One vector is turned by the same rotation once a tick. Each row is the vector after some number of ticks, and that number follows the row.
The counts run from 0 to 657.
[132 126 114 132  96  99 129 131 107 144 100 113 115  98 120 131 159 103
 148 141 177 131 161 168 166 143 161 145 114 119 112 136 117 118 151 167
 143  64 119 127 119 128 101 139 116 119 112  99  81 156 130 130  90 177
  78 161 123 141 156  93 178 161 172  85  65 111  73 114 127  98 122 106
 122 135 128  85 124 176 142  99 144 142 175 168 112 134  89 127 127 141]	485
[104 114 148 137  71  81 106 160 103 142  83 131 138 115 125 139 138 130
 127 123 176 111 142 126 160 142 148 140 122 138  89 177 111  93 123 167
 129  49 114 119 108 132 110 118 128  95 109  88  98 128 116 142  75 149
  91 155 150 136 171 121 149 184 171 123 114 156 104 112 110 112 111 133
 135 160 123 102 115 149 156  81 151 146 157 121 148 145  96 111 159 127]	651
[110 118 135 119  63 120 130 179  97 166  87 148 132 117 148 113 172  76
 134 111 176 140 127 144 162 120 146 157 125 115 109 120 112 146 159 138
 135  65 105 121 144  95  95 117 129 114 106  92  61 150 112 145  74 161
 128 147 136 141 168 124 141 159 175  98 116 124  88 136 137 124 144 127
 126 157 136  79 128 167 137  98 133 132 162 153 150 129 128  99 106 128]	448
[130 129 143 142 108 134 172  93 109 125  46 142 141 122 118 110 160  89
 105 110 160 119 141 159 163 120 124 144 121 120 130 105 113 114 156 175
 155  86 150 121 130 130  77 139 116 138 114  99  80 154 165 128  73 145
 121 123 109 121 137 145 140 151 145  90  91 123  45 102 110  74 121 115
 115 157 136  76 129 157 151  87 138 143 157 176 153 126 130 103 124 143]	556
[126 118 141 159 101 109 145 101 104 131  56 132 148 113 102 136 152 116
 134 104 181 114 152 140 171 144 150 119 109 104  82 131  93 115 132 174
 132  62 145 140 109 142  85 149 120 115 106 118 100 143 163 146 104 148
 107 150 108 153 167 129 159 181 127 110  99 161  60  93 111  56 111 120
 131 134 129 106 115 141 141  93 140 151 168 149 168 116 115 113 162 151]	386
[122 109 166 128  88 118 136 138 103 115  73 148 124 131 126 136 141 110
 105 107 185 101 129 122 166 119 139 120 116 125  59 117 110 130 163 146
 126  54 127 124  89 107 113 131 100 101 153  83  88 143 113 159  61 139
  92 152 141 132 139 154 144 156 140 123 110 119  91 105 120 123 134 154
 130 175 118  92 135 165 149  96  97 104 154 126 162 113  91 112 133 160]	500
[134 107 120 116  86 144 147 140 128  92  75 147 107 122 131 151 135 115
 119 100 188 112 119 140 157 106 169 144 120 144 140 114  88 165 155 133
 133  56 120 115 110 118  92 120 114 135 134  72  96 167 130 135  53 160
  91 158 124 113 174 129 147 153 124 113 104 125  75 130 121 125 122 143
 112 187 108  77 122 175 137 115 100 114 124 170 155 101 105 119  87 141]	375
[110 103 139 154  84 106 154  89 136 133  47 152 116 138 114 111 144 149
 128 118 161 110 140 149 131 133 124 143 113 157 111 128 107 119 121 175
  98  82 120 137 122 143  79 144 103 121 125 108 106 133 128 114  72 146
  80 136 121 134 149 123 131 171 133 116 111 132  58 114 125  68 126 106
 108 134 141  87 106 136 147  64 125 156 145 173 153 100 117 121 123 151]	642
[128  96 131 135  81 101 117 147 114 155  92 146 106 118 109 151 139 137
 111 121 167 136 150 131 145 115 156 155 164 122  92 147 130  87 155 145
  95  68  95 123  87 121 106 137 105 108 136 117  86 134 120 118  92 152
  91 149 143 174 152 108 130 173 176 130  94 132  77 151 144 145 150 135
 156 150 137  65 130 149 164  98 122 159 161 154 136 151  89 118 121 179]	281
[120 120 131 118  88 130 138 131 133 154  82 156 122 124 137 100 142 109
 146  75 177 137 150 145 140 115 150 175 133 105 139 100 107 114 133 152
 130  45 143 100 148 138  85 125 119 147 101 110  89 128 125 133  78 147
 128 102 124 141 175 134 138 176 133 106 113 143  79 141 148  91 149 104
 114 145 119  78 129 130 174 106 155 175 174 166 181 110 117 125 107 125]	476
[125 122 119 128  99 110 114 148 121 125  64 120 153  92 112 126 154  84
 114 103 191 123 118 175 147 118 136 131  96 156 126 118  84 135 128 142
 165  80 133 105 126 114  78 134 132 148 122  87  90 127 129 144  66 146
 119 147 133 154 157 143 113 175 132  73 109 137  67 151 130 126 129 134
 112 156 138  65 133 155 145  89 125 151 125 182 128 128 103 119 167 129]	411
[118  85 113 144  86  81 125 148 110 149  96 135 117 109  88 122 147 122
 130 133 181 130 139 144 152 136 140 133 119 141  98 141 109 102 106 139
 123  61  78 137 111 135  89 131 108 100 103 109  91 139 129 117 110 172
  78 170 145 178 149 106 130 190 166  94 110 137  83 144 128 109 119 138
 143 137 143  83 118 141 125  79 140 154 146 183 132 150 103 121 153 143]	452
[135 109 113 145  89 125 115 116 123 114  37 121 154  94 113 165 153 125
  97  96 163 110 145 156 148 135 178 127 142 127 118 149  93  96 142 168
 133  94 139 117 101 144  90 131 155 114 120 115 118 144 155 148  66 131
 104 130 122 141 160 128 141 187 123 129  90 144  69 112 119 109  96 122
 132 151 139 100 125 153 178  83 133 179 120 136 150 122  91 125 142 149]	89
[118 118 152 136  98  87 109 124 120 172  69 117 135 131 114 129 180 117
 130 124 173 113 156 146 154 141 155 133 115 138 103 128 106  94 102 176
 121  91 113 138 124 135 120 123 118 104  99 105 100 145 110 135 101 175
  74 163 151 125 158 129 161 161 166  89  95 123  73 124 101 112 120 104
 127 144 164  64 119 150 144  70 146 140 161 164 134 116  89 119 140 114]	569
[140 103 147 113  65 109 144 123 100 152  84 136  75 129 136 147 159  98
 135 110 164 120 151 143 148 129 172 137 142 124 131 128 112 119 131 146
 105  65  91 142 119 140 121 110 134 125 118  87  56 155 119 114  94 177
  66 175 140 120 168  90 175 150 161 115  86 122  87 133 132 103 120 111
 136 137 146  79 132 163 137  85 109 122 155 163 137 124 103 119 116 125]	487
[112 119 156 130  84 102 135 160  88 150  86 149 130 107 115 151 151  92
 116 105 180 145 124 127 163 107 158 128 143  88  81 124 116 117 150 139
 140  56 108 102 120 115 110 125 125 115 103  92  72 132 117 166  72 157
 127 157 157 144 175 131 150 158 137 105 115 147  94 139 139 133 140 149
 131 160 126  70 131 147 153 121 138 131 162 123 156 155 100 115 138 143]	619
[126 130 142 133  75 112 170 119 100 107  87 135 111 120 134 135 139 101
 146 132 167 143 106 147 161 120 121 147 105 127 111 132 116 158 147 152
 138  70 121 127 127 118  83 134 120 114 123  75  66 142 136 144  76 168
 104 166 123 132 171 122 168 168 159 108 105 133  70 101 148  83 129  98
 101 163  95  85 108 167 135  92 101 134 157 172 141 128 132 119 127 159]	150
[110 118 147 137  88  88 116 175 112 177  57 160 150 117 108 113 158 128
 121 114 181 142 112 143 140 120 144 132 121 143  75 136 102 109 113 140
 115  61  97 118 126 123 102 126  97  93 106  93  95 119 110 142  89 163
 114 154 173 147 155 151 127 166 164  93 130 149  91 154 112 121 147 144
 119 161 157  61 127 127 134  83 142 118 166 153 159 135  94 112 147 127]	535
[136 142 131 115  99 139 115 127 140 162  47 143 149 102 151 131 155 129
 123  85 186 112 172 164 149 136 185 142 147  98 127 121 106 106 168 153
 130  88 151 118 108 136 112 114 103 149 134 104 103 153 130 148  60 142
 103 124 117 118 146 135 135 147 148 102  77 110  62 129 105 105 127 111
 132 154 145  72 143 167 157 100 127 133 157 145 148  95  90 121 105 147]	430
[106 112 139 138  84 118 179 148  94 132  85 155 125 155 102 117 140 114
 123 121 171 127 102 131 162 102 117 133 140 139 134 132 119 112 119 146
 127  37 114 100 142 138  79 120 117 119  95  85  77 134 124 123  84 142
 117 176 161 118 175 122 157 174 148 104 117 163  75 142 124  93 129 151
 107 162 115  71 129 152 145  95 132 116 158 151 160 146 131 105 124 123]	184
[107  98 120 148  60 115 147 167 110 133  39 154 132 126 109 125 145 142
 109 111 176 113 121 140 131 129 129 130 155 133 102 172  91 113 151 137
 116  55  91 124  95 120 100 118 116 110 148  75  91 130 138 142  70 129
  98 145 135 156 121 108 141 187 140 130 131 135  83 121 126 101 108 164
 141 146 141 103 142 147 131  81 108 129 119 134 152 125 105 104 129 163]	381
[123  89 116 114  96 124 140 116 143 140  75 170  93 117 119 115 132 117
 118  82 175 137 152 137 140 125 174 150 157 110 138  85 106 108 103 148
 118  68  98 120 110 142  91 121 102 136 105 122  90 140 133 118  95 162
 100 122 122 144 167 112 128 167 140  98 107 133  75 157 131  90 140 116
 141 136 149  53 145 116 163 110 141 161 152 183 166 115 106 127 104 123]	252
[114 141 113 138 106 115 168 131 115 137  71 155 109 128 100 113 123 149
 132 146 154 125 162 162 150 135 151 158 140 121 112 157 121 115 151 144
 127  70 103  92 115 114  79 135  82 124 129  84  86 129 103 125  71 150
  86 137 132 146 133  87 140 163 154  77  91 124  61 138 111  93 144 123
 113 142 130  64 139 175 156 107 126 158 179 157 119 141 112 112 102 153]	518
[122 115 135 143  52 104 109 145 111 142  88 124 145 114 141 136 173 100
 147 127 168 144 138 151 152 128 145 151 113 127  89 137  94 134 162 164
 120  84 108 144 136 101  76 142 155 111 106 100  83 154 121 144  71 153
 100 152 108 157 161 128 146 175 152 121 103 134  72 117 140 124 119 104
 117 151 133 103 101 171 162  84 128 167 154 159 147 113 119 114 135 145]	531
[113 153 125 128 108 118 101 160 125 182  52 120 179  93 112 139 166 140
 136 111 175 135 131 175 152 136 171 138 137 114 121 148  92  97 136 147
 144  83 133  99 121 147 105 115 129 135 105 110 118 121 132 148  92 158
 121 166 141 137 163 131 139 174 169  81  81 142  56 145 106 116 122 129
 121 159 139  63 122 148 152  91 142 137 157 141 130 142  95 110 137 137]	312
[115 128 161 110  83 110  93 167 120 166  98 137 128 102 164 129 152 110
 151  72 199 137 154 129 148 129 180 143 123 108  91 112 102 130 154 145
 123  51 134 122 115 110 108 123 112 122 118  96  83 132 104 151  76 152
 111 147 129 139 183 149 151 146 151 112  98 123 100 127 127 125 142 119
 122 161 116  88 137 156 160 112 143 115 183 142 160 107  97 125 121 135]	277
[143  73 132 140  94 100 125 120 102 133  91 124 123 117  84 153 152  95
 100 120 184 130 150 119 173 117 135 134 135 135  97 106 137  94 120 176
 127  74 115 136  98 147  95 137 123 108 106 129  96 144 155 120 105 152
 100 149 137 154 172 137 129 173 161 129  95 137  72 126 130 122 137 128
 165 151 145  62 119 133 163  82 125 165 158 172 151 158  94 120 154 163]	623
[115 100 109 143  85 130 154 135 132 111  61 156 108 118 113 147 112 183
 127 108 174 134 112 131 158 119 161 137 137 143 109 152  92 136 129 139
 109  65  97 123  98 136  81 121  94 116 133  97 115 144 147 120  77 162
 107 172 132 135 162 108 120 173 141 111 112 158  56 128 110 101 117 151
 125 166 118  84 112 157 151 104 109 130 137 146 163 127 116 110 115 153]	84
[113 122 119 136  79 112 131 158 135 153  96 141 135 112 107 137 124 149
 155  96 173 149 153 125 156 115 159 160 135 113 121 143 104 119 160 155
 125  25 137  94 127 120  94 132 115 142 118 111 108 126 117 144  87 124
 129 147 125 156 172 124 124 179 151 104 105 144  60 134 140 112 144 137
 123 162 112  96 136 170 175 115 154 163 190 138 151 129 117 119 116 153]	393
[129 136 151 134  76 111 140 145  95 147  57 127 142 108 119 146 156 117
 121 121 167 112 115 163 150 124 147 117 146 115 125 159 113 117 157 140
 133  62 127 121 104 139 134 113 125 128 130  75  72 141 146 147  86 147
  97 193 167 108 144 123 179 157 154 105  85 131  68 128 109 102 101 133
 131 162 122  71 138 174 129  91 100  99 142 136 128 147 102 107 122 138]	230
[138  98  82 120  81 137 124 136 128 134  90 133 103  98 135 141 139 111
 129  95 158 138 171 144 165 127 172 174 131 124 123 118  90 140 150 149
 127  89 105 133 117 116  72 126 122 144 119 112  95 161 133 107  83 156
 105 129  87 159 166  97 109 173 160 101  89 112  57 137 128 116 142 123
 136 145 138  90 116 171 151 115 133 173 150 177 156 129 129 114 107 149]	630
[111 121 164 127  73 123 160 130 112 160  38 166 122 151 128 118 163 121
 114 120 149 117 115 142 123 119 144 136 153 130 114 142 112 114 152 147
 105  66 106 127 130 117 112 112 114 130 138  78  65 134 119 127  55 133
  88 145 158 109 134 131 161 161 129 124 112 111  79 126 121 101 127 123
 112 161 154  64 137 148 147  72 103 124 141 151 163 106 116 101 105 141]	264
[118  88 121 151  62 115 135 142 119 126  42 142 123 125  94 145 147 126
 106 110 167 109 130 137 118 122 159 131 147 135  88 155  83 109 147 133
 114  66  83 123 105 124  93 133 142 114 127  84  96 142 131 135  62 107
  90 155 127 165 127 108 137 197 130 139 121 134  85 134 134 112 110 151
 131 140 156  92 131 153 150  79 109 158 123 137 145 119 104 120 121 155]	380
[125 112 158 101  79 117 124 161 112 185  80 154 113 132 137 131 145  99
 120 103 175 121 145 117 143 108 163 156 160 133 106 116 128  99 160 153
 106  73 105 114 135 114 116 106 115 118 124  98  77 128  83 128  74 147
  98 127 157 112 159 142 120 150 156 115 102 119  86 152 116 156 163 135
 130 162 163  52 137 150 177  96 138 134 162 158 167 128  97 104 125 135]	363
[144  76 130 133  86  87 119 150 100 143  89 130 131  89 132 158 164 114
 124 103 192 137 146 127 178 121 148 135 125 106  99 118 107 136 137 154
 131  66 125 146  93 147 104 117 106 107 106 111  95 163 167 134 121 173
 112 177 134 147 173 117 136 177 177 123  86 139  73 119 119  93 120 142
 164 165 116 102 116 156 126 111 122 119 160 150 157 149 109 104 150 158]	539
[128  95 110 108  95 132 129 127 129 129  37 146 121 118 124 146 140 137
  89  76 171 100 135 145 122 127 163 131 166 139 163 137 107 102 125 159
 133  80 118 110  88 158 104  92 137 125 127  88  95 133 151 119  69 143
 106 115 136 112 166 127 114 170 139 127  93 146  82 151 106 120 110 131
 137 154 148  71 149 135 172 101 134 141 106 143 169 137  92 115 131 127]	172
[119 104 122 122  83 110 108 146 133 141  65 139 165  95 121 141 154 111
 123  90 186 151 115 146 149 104 128 139 130 130 105 104 108 129 149 128
 130  70 131 109 123 126  76 145 133 139 125 110 100 113 148 157  74 134
 136 141 128 175 155 153 110 193 142 108  93 140  61 142 149 131 162 127
 124 170 104  90 123 145 181 101 123 171 153 170 162 125 114 130 149 180]	240
[111 124 166 135  89 126 133 128 102 124  39 165 127 124 140 129 138 130
 101 112 179  98 136 147 153 142 143 146 142 139 100 159 120 105 153 168
 135  74 127 118 102 126  95 112 106  93 133  75 100 130 119 141  46 148
  95 108 140 101 160 132 148 161 147 128 115 147 102 114  95  93 124 122
 117 156 136  95 139 159 170  96 130 119 138 121 176 122  96 100 136 135]	92
[132 127 103 122 102 133 109 122 142 130  26 136 173  89 119 144 153 135
 112  84 179 122 139 164 142 130 175 135 131 115 138 134  87 116 135 151
 154  85 138 103  96 144  82 122 147 141 123 105 117 145 166 147  72 144
 114 126 125 152 158 127 125 189 127 106  97 148  59 130 120  95 107 113
 126 145 141  96 128 144 161  96 132 167 124 156 158 124 104 127 144 148]	88
